In the rows, zero is written as 128.
A state moves one step at a time under one of 7 hidden systems, and each row is a state written as 18 numbers. Each run below is a few steps of one system.
trace 1, L (8 x 18):
[[119 102 146 125 108 128 165 192  84 100 130 130 130 108  85 144 131 134]
 [152 149 110 128  93 133  92 100 165 146  87  84 109 101 142 124 141 122]
 [107 122 123 127 172 120 136  99 142 136 180 144 130 186 138 128 123 141]
 [123 120 151 128 127 126 138 194 101 100 107 148 163 103 111 143 129 134]
 [161 139 103 137 101 145 107  91 144 150 103 122 103  96 150 109 128 106]
 [107 112 119 119 150 117 159 112 123 130 178 122 110 177 117 123 130 142]
 [121 139 146 120 115 123 120 184 129 108  98 119 159 110 106 155 129 138]
 [154 134 115 145 128 143  96  86 155 152 120 142 121 112 160 116 128 113]]
trace 2, T, 8 rows:
[[125  74 172 128 114 101 127  97 140 111 172  41  69 139 133  95 180 179]
 [ 95 165 120 113 154  98  49 133 167 142  96  94 205 167 148 173 124 139]
 [122 162 191 145 151 161 154 107 127 133 115 237 132 105 133 133 107  92]
 [121  66 148 138 110 103 138 134  39 101 150 103 114  99 138  68 130 127]
 [ 87 179 114  87  99  94 123 116 129 141  89  46 129 159  97 148 117 117]
 [115 154 214 130 146 146 124  96 197 122 160 161 107 146 136 143 118 143]
 [108  70 159 160 146 107  75 122  68 126 131 142 178 116 157 123 147 125]
 [100 193 134  99 123 103 157 123  86 133  54 122 138 115 115 108 115  90]]
trace 3, Y:
[[125 119  83 136 128 151 181 121  64 145 161 199 118 137 109 120  77  78]
 [139  88 151 122  87 117 163 134 109 106 139  61  63 104 101  98 166 154]
 [134 171 102 109 112 122  67 125 201 139 105  73 146 140 147 148 113 142]
 [122 133 130 144 188 146 154 116 148 146 145 209 147 164 121 165 146 126]
 [147  81 153 146 119 129 134 178  77  92 128 143 137  74 141  92 134 138]
 [139 144  53 114  83 127 110 105 114 155 113  83 115 124 129 117  95  96]
 [123 144 142 114 154 131 178 108 179 128 154 128  87 169 106 137 157 156]
 [139 105 159 144 124 134  81 184 151 101 129 131 168 100 140 151 131 156]]
trace 4, J (8 x 18):
[[163 145 100 144  93 182  71 153 172 131 155 181 152 101 156 150  39 101]
 [164  61  57 157 160 139 179  90 102 159 160 150  87 144 121 114 199 134]
 [135 162 113  81 126 102 172 232 134  67 112  84 137 117 118  90 111 174]
 [163 138  66 141  80 180  71 122 199 165 144 132 128 127 123 195  88 107]
 [164  86  98 152 210 129 180 127 146 132 142 171 117 148 139 111 222 174]
 [144 140  84 101 112 123 128 243 112  72 140 120 170 104 145  92  55 144]
 [176 130  25 143  90 181 132  93 170 185 137 140  85 130 102 173 125  95]
 [165 101 124 125 188 121 188 179 179  88 156 125 104 143 133  97 204 211]]
trace 5, T (8 x 18):
[[170 101 115 127 151 128 189 152 131  96 153 126  82 113 141  60 163 171]
 [133 114  51 118  90 127  78 174 137 130 147  74 161 144 119 167  95 133]
 [159 159 102 141 146 168 164  93 186 167 103 180  97 132 107 163 163 115]
 [178  74 105 147 152 137 132 181 132  89 177 147 132 105 170  74 136 173]
 [138 125  19 125  94 135 112 151 101 161 103 108 154 131 100 172 114  95]
 [180 161 112 122 142 165 203 123 200 131 131 161  60 124 112 116 156 147]
 [168  50  71 152 125 139  82 178 139 109 199 111 149 127 158 123 123 168]
 [154 156  23 131 131 146 141 130 136 178  62 147 148 131  98 180 159  98]]
trace 6, S (8 x 18):
[[150  83 115 147 141 120 124 146 104 120 117 121 137 104 137 113 181 148]
 [144 165  71 108 120 127 127 148 148 128 109 106 133 128 135 114 102 127]
 [146 107 117 145 126 161 133 134 161 135 166 157 115 138 110 168 129 136]
 [150 102 121 140 141 121 121 158 128 116 105 117 143 105 135 121 179 155]
 [153 152  71 120 123 138 114 146 151 131 122 128 141 123 148 116  99 125]
 [151 103 100 144 135 156 150 143 147 137 157 160 115 138 109 159 145 138]
 [157 111 113 131 125 126 122 170 143 110 110 105 134 100 133 122 162 158]
 [157 137  64 131 123 145  99 139 157 140 130 129 145 128 145 138 109 126]]
trace 7, J (8 x 18):
[[168 126  99 126  69 149 139 147 133 124 112  99  88  82 116 114 122 123]
 [139 130  92 119 144 119 118 117 186 137 145  83 117 165 133 138 157 162]
 [129 128 120 130 163 134 132 185 143 113 131 168 174 141 121 161 131 147]
 [172 119  89 147 120 158 127 140 124 130 125 171 126  88 150 107 110 112]
 [148 112  71 119 129 127 161 127 129 128 164 101  93 147 126 100 131 143]
 [136 138 102 110 120 132 145 186 157 113 122 108 135 134  96 163 134 153]
 [171 131  99 142 136 155 103 141 180 135 121 152 138 111 148 141 138 138]
 [151 100  74 136 163 133 143 147 128 125 167 153 135 145 146 106 130 146]]
trace 8, M, 8 rows:
[[ 60 117 145 114 101 122 147  84 103 157 177 102 106 200  59 200 106 105]
 [ 99 162 230 115 157  86 102 141 161  97  70  94 157 116 143 124 178 170]
 [145 139 116 144 116 139  56  94 120 135 142 161 151  98 205  77  50  89]
 [ 83 118 148 130 145 122 206 109  34 140 136 186 117 150  82 133 123  85]
 [120 144 193  98  74 100 135 141 126  92  95  38  84  92 116  87 138 149]
 [ 95 136 134 136 106 127  42  45 143 172 153 109 143 159 158 154  79  90]
 [ 76 157 208 120 198  98 173 127  89 110 112 194 161 151 128 113 136 126]
 [139 129 166 122  59 124 102 150  82  92 103  96 116  50 156  61  78 109]]
trace 9, Y, 8 rows:
[[131 104  62 128 124 123 108 157 120 135 142 105 157 147 121 152 127 135]
 [160 153 112 127 141 145 176 135 153 131  98 153 103 112 115 124 160 132]
 [158  97 122 141 117 148 101 146 156 110 180 131 120 114 156 109 102 148]
 [138 107  51 131 136 124 136 146 117 147 119 117 144 147 109 156 157 130]
 [172 153 127 124 136 150 168 148 170 111 115 152  96  99 135  98 140 147]
 [155  82  85 145 109 150  89 147 146 128 186 123 135 131 142 140 102 140]
 [155 121  60 130 154 127 167 146 128 143 100 130 128 133 108 138 188 141]
 [180 141 121 126 119 158 139 166 180 100 145 148 103  93 153  92 105 150]]
trace 10, M, 8 rows:
[[119 109 153 131 149 115 142 173  68  91 132 163 164 106 144  87 109 129]
 [136 131 108 129  75 131 132 103  85 147  88 104  99  88 115 114 121  85]
 [ 97 140 162 113 130 121 149  75 151 138 164 107  84 172 113 130 126 133]
 [ 93 129 174 120 135 100  85 159 119 102 126 105 178 134 141 136 112 144]
 [133 151 139 143 128 135 106  93 109 149  82 165 142  92 155 112 121  88]
 [116 124 153 121 130 127 176 106  96 116 170 143  87 135 127  85 102 118]
 [ 92 119 151 115  88 104 107 137  90 121 118  70 136 128 104 145 116 120]
 [111 168 171 125 135 120 104  66 152 151  94 128 125 129 144 128 134 110]]
trace 11, P (8 x 18):
[[113 165 159 120 118 129  95 132 163 134  88 121 153 123 119 170 124 122]
 [132 129 154 145 156 139 123  88 131 136 143 180 127 125 164 101 120 115]
 [100 111 136 121 126 103 150 142  60 115 130 120 139 130 115 112 121 117]
 [121 171 136 110  91 127 121 113 140 138  90  95 112 115 116 131 111 108]
 [116 123 171 135 142 127 115  77 151 135 160 131 109 148 146 121 130 134]
 [ 92 122 165 127 143 107 125 146  90 118 114 139 167 134 119 144 130 125]
 [129 169 138 121 112 132 127 109 119 135  90 140 124 102 139 108  98  95]
 [108 116 153 125 124 117 134  79 110 134 160 114  98 146 134 103 121 120]]
trace 12, S, 8 rows:
[[106 122 158 115 104 121 151 151 124 115 134  96 111 136  83 156 139 141]
 [123 140 160 134 113 125  74 105 148 135 101 110 141 112 148 137 126 122]
 [115 133 125 133 173 120 135  99 120 141 139 165 143 154 147 116 126 120]
 [120 128 150 119 121 124 167 155  92 104 130 138 118 114 112 108 115 126]
 [125 126 131 128  85 130 109  96 121 142 123  93 103 116 123 129 116 109]
 [102 136 145 123 153 111 125 100 143 139 136 117 132 167 124 144 146 138]
 [110 141 174 124 135 121 124 149 115 108 118 148 151 116 134 123 107 126]
 [128 124 129 136 116 132 127  91  98 146 122 141 112 114 139 107 116  98]]
trace 13, P, 8 rows:
[[116 120 136 138 170 134 191 192  86 119  91 201 166 124  75 175 172 128]
 [190 142 100 127  77 148 110 153 134 106 106 115 104  46 171  57  87 118]
 [114  88  53 126 136 114 126  73 121 167 190  80 105 202 120 140 140 131]
 [125 151 173 112 144 131 172 200 176  98  92 132 134 127  75 180 180 174]
 [176 110 110 160 109 162  50 140 156 124 147 162 154  78 190 111  82 119]
 [123  94  46 134 180 110 180 100  71 163 138 145 128 175 115 120 174 118]
 [149 158 142  93  92 134 177 217 160  76 112  94 101  97  93 120 120 163]
 [160  84  81 162  95 160  39  91 172 163 168 115 134 127 158 163 113 120]]
trace 14, L, 8 rows:
[[158  92 149 147 108 160  97 108 212 134 181 107  86 134 126 164 153 166]
 [130 111  86 121 186  93 104 178 129 106 139 113 191 156 164 105 140 172]
 [157 167  78 130 136 161 157 156 133 142  85 197 146 104 117 148 110  96]
 [175  82 111 147 101 168 152 124 153 125 188 135  65 114 124 116 132 142]
 [133 112  64 109 133 100 127 178 136 116 134  63 144 153 117 132 151 168]
 [153 173  95 127 150 153 124 146 196 144  98 164 151 135 125 170 135 131]
 [173  84 108 153 144 162 131 151 153 114 190 178 116 119 152 114 119 149]
 [159 107  40 121 127 121 154 184 104 120 119 104 135 120 115 117 148 143]]

Which system made each of these runs?
trace 15, 2 rows:
[[143  71 160 150  88 142 126 184  72  95 135 139 132  67 118 121 121 126]
 [139 158  66 114 109 110 110  77 131 164  84  70 108 125 144  99 136 106]]
 : J
trace 16:
[[100  37 205 154 122 117 115 118 103 111 204 101 108 147 112 148 165 163]
 [100 166 121 114 126  84 100 143  72 137  18  98 194 100 124 133 149 100]]
 : J
trace 17, 2 rows:
[[112 109 185 154 116 149 131  58  90 145 166 183  96 119 139 112  98  86]
 [ 81 101 150 109 126  68 118 128  69 111 128  49 139 150 123 104 144 144]]
 : Y
trace 18:
[[157 128 158 144 137 155 132 104 203 139 126 142  93 121 125 153 178 153]
 [132 112 103 118 146 113 104 167 129  96 177 116 155 144 166  90  89 158]]
 : L
trace 19:
[[123 175  87 104 131 110 140 120 148 152  62  88 132 143 105 150 161 124]
 [138 148 184 133 148 156 137 122 184 112 161 185 112 126 147 121 106 141]]
 : Y
trace 20, 2 rows:
[[126  78  89 139 143 123 149  92  76 139 191 136 106 155 143  87 118 118]
 [108 149 137 101 112 111 175 178 108 112  83  94 126 126  72 153 153 138]]
 : L
trace 21:
[[131  86 197 168 166 130 105 101 134 129 129 169 138 112 153 130 187 146]
 [109 146 110 111 151  98 121 169  73 106 106 135 186 123 152  89  92 118]]
 : P
trace 22:
[[103 159 143 117 171 114 162  47 170 163 128 117  90 188 117 136 176 136]
 [107 125 214 126 147 115 101 195 143  72 141 142 178 116 145 132 111 167]]
 : Y
trace 23 (2 x 18):
[[148 105 103 155 160 135 105 139 138 143 106 157 167 121 139 155 174 138]
 [164 149 106 121 146 141 170 148 147 111 136 159 106 112 150  77 116 139]]
 : L
trace 24 (2 x 18):
[[143  87 107 157 162 120  74  85 143 149 147 125 146 140 176 116 164 142]
 [121 159  97 115 165 117 155 172 105 123  87 167 177 134 124 131 124 121]]
 : T
trace 25:
[[166 152  88 136 134 132  55 125 171 131 111 129 163 100 201  93  97 127]
 [142 101  56 141 172 150 180 137 111 147 170 197 132 165 110 145 135 122]]
 : S
trace 26:
[[141 137 125 122 140 119 137 214 114  94  82 137 172  92 126 126 141 147]
 [146 144  94 127  73 159 120  99 128 149 139 130  94 105 131 115  65  86]]
 : T
trace 27:
[[119 159 100 132 185 120 131 178  96 130  75 204 216 126 135 148 124 109]
 [171 141  94 126  97 158 185 122 103 125 134 162  70  82 136  62  84  95]]
 : P
trace 28, 2 rows:
[[124 120 165 130 139 124 142 183 134 105 104 133 148 115 102 158 168 156]
 [159 140  94 137 120 144  85 134 144 131 119 143 148 100 169 108  91 115]]
 : P
trace 29:
[[127 164  85 108 129 131 131 163 164 132 112 117 148 151 105 168 119 135]
 [167 119 128 149 145 163 129 140 175 127 143 180 125 112 140 141 140 142]]
 : J
trace 30:
[[122 151 135  91  61 126 183 177  91  93 123  84  85  98  87  99  82 118]
 [127 129 135 135  84 144  80  61 192 166 138  76  91 144 114 177 140 123]]
 : Y
trace 31:
[[147 145 141 119  92 133 131  45 176 148 139  69  40 126 142  87 140 130]
 [ 94 128 137 111 168 100  91 158 178 112 170  97 174 194 131 164 129 179]]
 : Y
trace 32:
[[134 144  62 113 160 107 116 137 165 142 108  92 155 165 130 144 160 152]
 [148 150 125 132 157 159 146 161 178 120 143 196 142 134 131 149 110 139]]
 : L
trace 33 (2 x 18):
[[147  72 169 162  78 160 127  95 116 137 152 132  71  89 109 139 149 113]
 [107 130 125 100 140  76 121 121 122 114 125  46 125 154 145  84 148 160]]
 : L
trace 34 (2 x 18):
[[140 105 138 127 118 117  62 102 192 119 177  52 112 145 172 106 128 173]
 [107 153  78 119 178 117 130 168 139 144 100 153 197 176 105 191 146 133]]
 : Y
trace 35:
[[100 121 178 157 112 150  53  97 131 154 135 171 171 126 134 194  93  91]
 [116 143 160 135 185 102 170  84  76 139  74 175 130 113 151  74 174 108]]
 : P
trace 36 (2 x 18):
[[114  88 118 136 179  91 156 143  59 121 118 135 157 140 130 104 182 142]
 [140 180 131 102  78 136 137 161 126 106  92 114 114  82 123 100  71 107]]
 : Y
trace 37, 2 rows:
[[141 133 155 136  95 143 127  96  97 128 122 148  99  80 154  79  90  91]
 [ 84 108 150 121 113 108 149  84  71 138 158 105 104 157 106 123 115 105]]
 : M
trace 38 (2 x 18):
[[124 129 142 119  86 127 168 154  72 118  89 117 107  87  89 123 130 106]
 [123 144 143 120  92 128  99  70 167 149 129  72  86 135 129 131 126 122]]
 : L
trace 39:
[[160 118 110 135 144 150 114 178 162  98 181 166 149 124 167 106  82 152]
 [143  80  49 149 121 142 144 138  78 157 131 146 136 130  94 163 152 105]]
 : P
